Each named move below is a turn or a mirror, shown by a few rows before and after it. Which moves, in which order, take the first row of each later pair to the second? The first pair is answered.
move fenel:
[ 35 -24  -3  -7 -31  10   8   9   0] |-> [ -5  -6  -6 -30 -30   5   0   8  34]
[-21  -8  -1  -9  -9 -44   7  -9  43] |-> [ 33 -34   5  22 -13 -38  17 -11  -9]
[ 15 -17  -2 -18   7   0   1 -16 -19] |-> [ -9  -6  -7 -31   7  -3  -5 -15   3]
move Movok:
[ 11 -41  24 -11 -40 -19  11  -7   7] |-> [-44 -30  17  -6 -30 -22  -4  -7  16]
[ 33  -1 -15  28 -12  17   8  39 -18] |-> [-26  10 -23  37   2  14  -8  35  -7]
[-12  -3   1 -38 -19   8   0   0  19] |-> [ -4  -3   0 -39 -22   9   1   1  20]
move vuguf:
[ 37  24  -4  25  16 -37   5 -18  12] |-> [  3  13  -4  47  23 -28  -9 -24 -24]
[-20 -13   6 -22 -10  17  -8   9   5] |-> [  1  -4   3 -27 -15   8  -3  14  22]
[ 28  12  -5  12 -13   0 -15  44  28] |-> [  3  10  -9  39  -7  -1 -26  43   4]
move zur:
[  9 -18   0 -12   6   1  -1 -11 -21] |-> [ 10   2 -12  -8  -6  -5  -9  16  20]
[ -2 -56  10  -2 -19   7  -4 -40 -37] |-> [  3 -17 -19   5 -44  -2 -23  22  54]
[ -2  -4   5 -27  13   4  10 -12 -15] |-> [  1  15  -6 -25   2   0   2  12  23]
move fese:
[-43  -6  -9  18 -28 -52  -6 -34  33] |-> [-37  -5  -9  19 -27 -55  -5 -30  37]
[ 33 -23   2   2   1  19  10  14 -24] |-> [ 33 -21   5 -20   8  17  17   1 -20]
[  4  -8  16 -39  33   2  25 -36 -37] |-> [ 48  27  -8  27  41 -15  12   4 -15]
Then:
(2 to 3 moves a pair)
[-27   5  17 -49   9  30  25   8  -6] |-> [-21  13  19 -49  27  16  31 -15 -15] : vuguf then Movok then zur
[-34  -2 -16  33 -11  -8 -27   9  32] |-> [ 21 -39   9  21  -8   2   2 -27 -34] : zur then Movok
[-16  46 -18  23  15  -1 -14  34  69] |-> [ 14 -16  -3  73   6  27  -8  23 -49] : fenel then vuguf
[-71  -3  23 -53  11  16 -16 -27  -2] |-> [-23   5  25 -81  10   7   5 -31  17] : vuguf then zur
[-16  18  -6  13  15  23   4  36  -4] |-> [ -2   3  -2 -16  -7  34  11  41   1] : Movok then fese then zur
[-30   0  -5  32  -5  -3 -14  14  -3] |-> [  0 -24  13   4   0   1  10 -18 -32] : fese then fenel
[  6 -54  24  10 -36  19   4  21 -72] |-> [-43   4  13 -64 -32   0   1  28  56] : fenel then vuguf
[ 35 -22  13  41  -1  -9 -13   8 -20] |-> [ 39 -36  24 -15 -12   9   2   4 -15] : vuguf then vuguf then vuguf
[ 28   9  -5 -21 -35  -4   0  27  39] |-> [ 47  13  -6  30  14 -19   4  -7 -25] : zur then fese then vuguf
[-15  -6 -11  59 -25 -26 -14   3   9] |-> [ -5 -47  13  27 -25  -2   3 -24 -41] : zur then Movok then vuguf
[ -5  37  -2 -21  23  -5  19  14   1] |-> [  8  32  -8  15  19  -6  15  24 -19] : fenel then zur then vuguf
[ 20  28 -19 -36  14  15   9  20  17] |-> [ 16  -7  -6 -44  -2  29  14   7 -24] : fenel then fese then fese
[-40  -9 -10  15  -1 -14   4   2 -41] |-> [  4  37 -17  11  26 -33  16   2  -7] : vuguf then fese then vuguf
[ 68  10 -25   6 -51 -23  13  21  72] |-> [ 86   7 -22  12 -42 -30  18   2  57] : zur then vuguf then zur
[ 10   4  17   7  29 -10 -12 -21 -23] |-> [-26 -19  16   7 -11   7 -26   8 -19] : fese then zur then fese
[ 24 -21   6 -41 -34 -33  16 -30  42] |-> [ -3  29 -20  25  -4 -53 -12 -12  59] : zur then Movok then fese
[-43 -31  11 -40 -13  26  -2  10  -7] |-> [-32 -41  11 -21 -14  31  -1  10 -32] : fenel then Movok
[ 25   6   6  -6  20 -39  31 -26  -3] |-> [ 24  -3  13 -15  18 -34  34 -29 -11] : Movok then vuguf then Movok
[ 14 -34  19 -22   3  -1  18 -55 -41] |-> [ 58 -19  11 -24   4 -14  26 -46 -15] : fenel then vuguf then fenel
[ 22   0   0  44   7 -22  -9 -37 -30] |-> [-18  26 -15  25  -8 -26 -26  -5  46] : Movok then fese then zur
[-45   8  -4  18   9  13 -21  21   3] |-> [ 23 -22  11  16   4  17   4   4 -43] : zur then fenel then Movok
[ 35  -7  24 -37  23  -6  26 -33   1] |-> [ 61   1  15 -18   5 -10  22  -2  18] : zur then fenel
[-19  39  -6 -32  21   8  -4  23  40] |-> [-41  12  -9   5  -2  29 -25  51   8] : fese then vuguf
[ 41  11   8  -3  25 -19  19 -20  -3] |-> [ 50   1   3  -8 -12 -11  16   9  14] : fese then fenel then Movok
[ -7  -2  -4 -31 -18  -4 -15  17  47] |-> [ 46 -15   9 -34  -3 -10  11 -18  10] : Movok then zur then vuguf
[-20  -1  -9  14 -19  28 -12  47  31] |-> [-12 -31   5  29  -7  37  -3  21 -38] : fenel then Movok then zur
[-38 -28  30 -12 -23  21   9  -5 -25] |-> [ 12  31  19  16  40 -22  20 -29  -6] : fese then vuguf then zur
[-13  30 -13  -1   2 -13 -10   3  30] |-> [-10   1 -10  32   4   2 -10  -1 -33] : fenel then vuguf then Movok
[ -8 -32  15 -40 -22   3  14 -26   3] |-> [ 27   4 -14  25 -22 -16  -5  19  38] : Movok then vuguf then fese
[ 16  -8   3  20  24 -10  -2 -16 -22] |-> [ -2  13 -11  25  19 -14 -15   7  20] : Movok then zur
[ 48   7 -12  -4  15 -12  11   9  18] |-> [ 38  -1 -12  17  28 -15  12  -9 -17] : zur then vuguf
